rotation ticks, each row followed by its count of ticks
The counts run from 0 to 182.
[ -8   1   7 -14 -14  33   5   0  -8   4  -4   7  -6  -6  16 -12  -3   5
 -24 -24   7  19   9 -10   5 -25 -15 -11  17  -3  14 -17  10]
123
[ -7   0   3   5 -13  31   8 -14   6  -8   6   7 -18 -11  -8  -3   9  -7
 -19 -35  -6  22   3 -16   6 -17 -12  -4   4  -6   6 -18  10]
122
[ -8  22  -5   0 -16   2  -6   0   2  -8 -10  -7   7  -4  23 -11   8 -11
  -4 -10  25  -3  17  -3  17  -7 -33  -2  -4 -10   4 -36  -7]
29
[  1   5 -16  33   5  14   0   7   8  -1 -13  13  22  10  -1 -11  -4  11
 -10   0   6  -3  -5   2  28   9 -23  19  -6  -4  -6  -8 -17]
181
[  2  -5  -8  11   4  -5 -16 -15   0  14   6   7 -15 -15   9 -10   5  -8
   4 -29   2   4   4 -30  13  -5 -20   8   2  19  12 -13   8]
160
[ -2 -20  -4   6  -8   2 -22   7  -7  29  -2   3   5  -5  19 -11  -9  23
   6 -22  10   1   5 -18 -15   2 -21  10  13   4   8  -8  -1]
150
[  2 -13  -5  33 -13  -7   7  13   3   1  10  44  -4  -2   4  13   1   1
 -19 -12  -3  10 -19  -4   2   2   8  -7  -9  -2  -5 -18  -6]
103
[-21  -2 -11   8 -16 -20 -21   4  -6  12   5  -4  -5 -23  21 -21   8 -20
 -18  -6   3  17   1 -15   3   0  -8   4   3  12  13   4  16]
70
[-19  12  -2  24  -9   2  18  14   4  -6   1  -9   2  -7 -22  -6  -7 -18
 -10 -16  25   2   3 -16  21 -17 -14  -4  -5   4 -18  -9  -4]
39
[-13   9  15  12 -12  32   1 -12   3  -2  -2   4  -3   3  -6  -2  13  -4
  -1 -34  -4  31  -1 -15   6  -1  -8   3   5  -8  -5 -22  -4]
121
[-17   1 -16   2 -28  -1  18  -4 -10   8 -12  -8  -6 -13 -20  -7 -11  -8
  -6 -18   9  12  20 -25  23 -29 -15   1   0   2 -18 -11   3]
43
[ 10   5 -27  30 -25   4   1  -3  -8  -7  11  24  -7 -27  15   6 -14 -16
 -25  -3 -19  10   4   3  -3 -14  -1   2   6 -16   8  -1   1]
96
[  7  -6   7  27 -20  18  15  -5   3  11   2  -7  -8  -1 -21   6 -11  10
  -1 -25 -16  10   7 -19   9 -21 -17  -4  13  -9  -6 -20 -10]
133
[ -7   4  25  20 -10  18   5   5  -1 -16  12  10 -13  -9 -15  11   8 -21
 -18 -30   4  16  -1 -10   8   0  -9 -17  -3   0   5 -21   3]
118
[ -7  -5  16  26   0  18   6  12  -7  -2   5  -1 -22  -5 -24  -2  -2  11
 -19 -22  23  15  -4  -6  13 -34 -13  -4  14   1   4  -8   3]
130
[ -7  11  22   6 -19  20  -2   6  -9   1  11   7 -14 -10  10   7  12 -13
 -18 -23  23  16   3  -4  13 -18 -18 -11   1   2   4 -27   3]
119
[ -5 -21  -8  18 -28 -24   6  16  -1  -1  -5  -3  -3 -11 -23   6 -13   2
 -16 -12 -12  14  30 -22  15  -6  -8  -3  -9  -3   4 -14 -10]
54
[ 18   6  -7  17   7   2  -1   6  12 -10 -14  20   1  -6   2  -6  -3   6
  -8  -6 -20  -4   1 -16  18  18 -22  15 -16  -9  17 -29 -27]
15
[ 16  -4 -13  16  11   0 -12  15   1  -7 -24  17  -4 -10  13  -9  -6   0
  -8  -7  15   7  -2  -4  15  -3 -13  21  -5  -2  12 -30 -15]
14
[ -6  15   8  37 -11  13 -16  23  -5  10   4  11  13 -13   8 -11 -16   3
 -11  10  -4  11 -21  16   8   0  -7  25  -3  -4 -14  -1   0]
90
[  1  12   3  22  14   5  -6   0   5  15  20  19  -7   1  -5 -27 -16  -3
  -8 -14  -8 -19  -6 -28  22   2 -28   3  -2  15  -6   0  10]
167
[ 17 -14   5  20 -11 -10 -17  10  -5  19  -5  -3   7 -12  16   4 -13   6
  10 -20  17   6  13  -6  -7 -10 -29  -2  25   1  18 -20  -8]
146
[-11  11   6   6 -22  15  -3  18  -4 -12 -19 -19  14 -10 -13  -7 -10   0
  -3  -9   6  15  17  -8  15  -4 -28  10  -6   3  -8 -13 -24]
41
[  1 -31   5  27  -6  -4   2  13   2  17  -1   9  -2   0 -19   7  -8  26
 -14 -24   8  -6   4  -9   5  -7 -22   0  11  -8   6  -7   0]
141
[  9  -3 -23  38   1   5  13  -2  10  -8  -7  16  -4  -2 -17  -2  -6  -1
 -22  -2  -3 -10   4  -9  31   4 -19   6  -8  -2   1  -8 -13]
182
[  3   9   3  48 -10  17  -4  12   5  -3   4  19  -1 -15 -14  -8  -8  -2
 -20   2 -22   7 -18   6  14   4  -6  24  -6  -4 -18  -1  -7]
91
[ -3   6  -9  23   5   9  -3   9  14  -9 -16  13  24  13  13 -12   0  -4
  -7  -7  13   7  -2 -13  22  14 -21  -7  -9  -1   2 -30 -18]
26
[ -6   8   6  11   6  27   9   3  -1  -6  19   5  -6 -11 -12 -18 -12  -1
 -23 -25  14  16   0 -17  -6 -24  -6 -20  21  -7   0   2  13]
126
[-20  15 -15  13 -14  10   8 -21   3 -16 -10   1  -1 -14  -8 -10  15 -15
 -15 -23  11   4   6 -21  11  11 -26  -2  -9  -4  -5  -6   1]
31
[  4  -8  -7 -11   4   7 -25  -2 -11  10  -3   8 -12 -18  26 -19   0  -1
   1 -13   0  10  11 -17  11 -12 -18  16   2  20  29 -16   1]
161
[ -3  -7  -5  20 -11 -12  -7  38 -13   6 -13  -9  10  -2 -12 -14 -22   6
  -7  -1  16  33   8  -8  12  -4 -11  18  -2  -4  -2 -12 -22]
52
[  7   3 -12  34 -12   2  -8  -9 -12   5  11  36  -3 -14   3   0  -7  -2
 -19 -11 -11   3 -19 -12  -7   6  -6   0  -3 -23 -20   4   7]
99
[-12  25 -13  17 -14  20 -18  11 -13  20   2   7  22 -15  19 -26 -25  -8
  -9   8 -16  11 -11   8   1  -8  -9  12  11   0  -4   5   1]
86
[ 13  12 -14  17  21  -1 -15  22 -21 -12  -5  20  -4 -18  16 -13 -25   9
 -16  -3  16  -9  -8  -7   0  -1 -20  16  -4  -5   9  -3  -7]
10
[ -9  -7 -12  -4 -22 -27 -19  23 -18  16   4  -9   5 -11  17 -24 -16   9
 -20  -6   4   7  23 -16  -7   1 -11  -8   2 -14   0  -3   1]
59
[-33 -15 -15  17 -15 -10  -8  -1   5  19  16  15   1  -6   7 -27   8  -3
 -21 -13 -13   9  -3 -17   9   0  -1  -2   1   8   5   6  24]
73
[-12   6  -4  11  -6   5  -5  24  -6  -8   3 -15  12  -5 -24 -13 -31  11
 -16  -5   6  14  18 -17  -6  19 -19   4  -8 -10 -16   9 -18]
49
[  6  24 -26  13  -2   6 -10  -7 -14  10  -5   9  -3  -8  22 -25 -20  -1
 -12   4  10 -15   3  -2  19 -19 -27   5  16  -9  -8 -12   4]
176
[  5  -6   9  10  13 -13 -21  21  -3   5   6   5  -8 -17  18  -2  -5 -12
   3 -25  22  -2  11  -9  11  -5 -25   3   4  22  26 -12   5]
157
[  6   3  17  23  -1  -6 -15 -10  10  16   4   3  -8  -3   8 -11   6  -5
  16 -32 -15   0   1 -28  14  13 -23  16  -3  22   4 -19  -3]
159
